| 138 |  47 | 118 | 101 |
| 133 |  57 | 111 | 127 |
|  69 |  99 |  54 |  49 |
|  88 | 106 |  91 |  65 |
| 105 |  99 |  72 |  52 |
|  97 | 121 |  94 | 106 |
| 114 |  64 | 137 | 124 |
|  75 |  94 |  58 |  40 |
| 107 |  62 |  90 |  98 |
| 126 |  47 | 124 | 137 |
| 103 |  47 | 104 | 106 |
| 119 |  47 | 114 | 125 |
=>
| 101 | 127 |  49 |  65 |  52 | 106 | 124 |  40 |  98 | 137 | 106 | 125 |
| 118 | 111 |  54 |  91 |  72 |  94 | 137 |  58 |  90 | 124 | 104 | 114 |
|  47 |  57 |  99 | 106 |  99 | 121 |  64 |  94 |  62 |  47 |  47 |  47 |
| 138 | 133 |  69 |  88 | 105 |  97 | 114 |  75 | 107 | 126 | 103 | 119 |

|  85 | 102 |
| 172 |  91 |
| 123 | 132 |
|  31 |  74 |
|  88 |  69 |
=>
| 102 |  91 | 132 |  74 |  69 |
|  85 | 172 | 123 |  31 |  88 |

| 130 |  85 |  85 |  74 | 131 |  81 | 103 | 139 | 107 | 102 |  89 |  67 |
|  77 | 120 | 116 | 136 |  83 |  81 | 106 | 136 |  79 |  89 | 106 | 118 |
|  96 |  99 | 123 | 138 |  75 |  73 | 103 | 136 | 133 |  38 |  73 | 138 |
|  72 | 119 | 118 | 144 |  86 |  86 | 114 | 136 |  68 |  97 | 108 | 115 |
|  74 | 122 | 117 | 141 |  85 |  78 | 111 | 134 |  84 |  75 | 107 | 119 |
=>
|  67 | 118 | 138 | 115 | 119 |
|  89 | 106 |  73 | 108 | 107 |
| 102 |  89 |  38 |  97 |  75 |
| 107 |  79 | 133 |  68 |  84 |
| 139 | 136 | 136 | 136 | 134 |
| 103 | 106 | 103 | 114 | 111 |
|  81 |  81 |  73 |  86 |  78 |
| 131 |  83 |  75 |  86 |  85 |
|  74 | 136 | 138 | 144 | 141 |
|  85 | 116 | 123 | 118 | 117 |
|  85 | 120 |  99 | 119 | 122 |
| 130 |  77 |  96 |  72 |  74 |

| 100 | 101 |  97 | 166 |  97 | 166 | 101 | 167 |  97 | 166 | 167 |  88 |
|  50 |  51 |  97 | 167 |  98 | 165 |  49 | 167 |  98 | 164 | 168 |  94 |
=>
|  88 |  94 |
| 167 | 168 |
| 166 | 164 |
|  97 |  98 |
| 167 | 167 |
| 101 |  49 |
| 166 | 165 |
|  97 |  98 |
| 166 | 167 |
|  97 |  97 |
| 101 |  51 |
| 100 |  50 |

| 106 | 125 | 108 |  64 | 151 | 118 |  52 |  92 |  96 | 106 |  92 |
|  82 | 116 | 116 | 151 |  81 | 101 | 152 | 102 |  94 | 140 | 114 |
| 101 |  87 | 113 | 111 | 102 |  97 | 119 |  92 |  83 | 122 |  80 |
|  66 |  83 | 117 | 152 |  78 |  93 | 166 |  95 |  69 |  95 | 106 |
| 103 | 109 |  91 | 125 |  66 |  87 | 152 | 100 | 111 | 117 | 100 |
|  68 | 143 | 102 | 131 |  66 | 119 | 156 | 116 | 114 |  88 |  98 |
|  68 |  85 | 117 | 118 |  89 | 116 | 125 | 108 |  84 |  99 |  77 |
=>
|  92 | 114 |  80 | 106 | 100 |  98 |  77 |
| 106 | 140 | 122 |  95 | 117 |  88 |  99 |
|  96 |  94 |  83 |  69 | 111 | 114 |  84 |
|  92 | 102 |  92 |  95 | 100 | 116 | 108 |
|  52 | 152 | 119 | 166 | 152 | 156 | 125 |
| 118 | 101 |  97 |  93 |  87 | 119 | 116 |
| 151 |  81 | 102 |  78 |  66 |  66 |  89 |
|  64 | 151 | 111 | 152 | 125 | 131 | 118 |
| 108 | 116 | 113 | 117 |  91 | 102 | 117 |
| 125 | 116 |  87 |  83 | 109 | 143 |  85 |
| 106 |  82 | 101 |  66 | 103 |  68 |  68 |

| 112 | 177 |  45 |  69 |  75 | 113 |  77 | 129 |  97 | 100 |  59 |  82 | 120 |
| 112 | 119 |  69 |  69 |  75 | 113 |  77 | 126 |  97 | 100 |  59 |  82 | 128 |
=>
| 120 | 128 |
|  82 |  82 |
|  59 |  59 |
| 100 | 100 |
|  97 |  97 |
| 129 | 126 |
|  77 |  77 |
| 113 | 113 |
|  75 |  75 |
|  69 |  69 |
|  45 |  69 |
| 177 | 119 |
| 112 | 112 |

| 119 |  70 | 155 | 130 |  67 |  66 |  63 |  34 |  91 |
| 106 |  86 | 137 | 125 |  73 |  53 |  66 |  67 |  87 |
|  67 |  89 | 130 | 149 |  75 |  61 | 103 |  87 |  69 |
=>
|  91 |  87 |  69 |
|  34 |  67 |  87 |
|  63 |  66 | 103 |
|  66 |  53 |  61 |
|  67 |  73 |  75 |
| 130 | 125 | 149 |
| 155 | 137 | 130 |
|  70 |  86 |  89 |
| 119 | 106 |  67 |

| 111 | 124 | 121 |  92 |
|  47 | 155 |  39 |  67 |
=>
|  92 |  67 |
| 121 |  39 |
| 124 | 155 |
| 111 |  47 |

| 176 | 174 | 171 | 168 |  27 | 170 |  29 | 173 |  29 | 166 |  33 |  28 |  41 | 171 |
|  27 |  28 |  30 | 173 |  26 | 175 |  25 |  24 |  26 | 175 |  27 |  28 |  42 | 173 |
=>
| 171 | 173 |
|  41 |  42 |
|  28 |  28 |
|  33 |  27 |
| 166 | 175 |
|  29 |  26 |
| 173 |  24 |
|  29 |  25 |
| 170 | 175 |
|  27 |  26 |
| 168 | 173 |
| 171 |  30 |
| 174 |  28 |
| 176 |  27 |
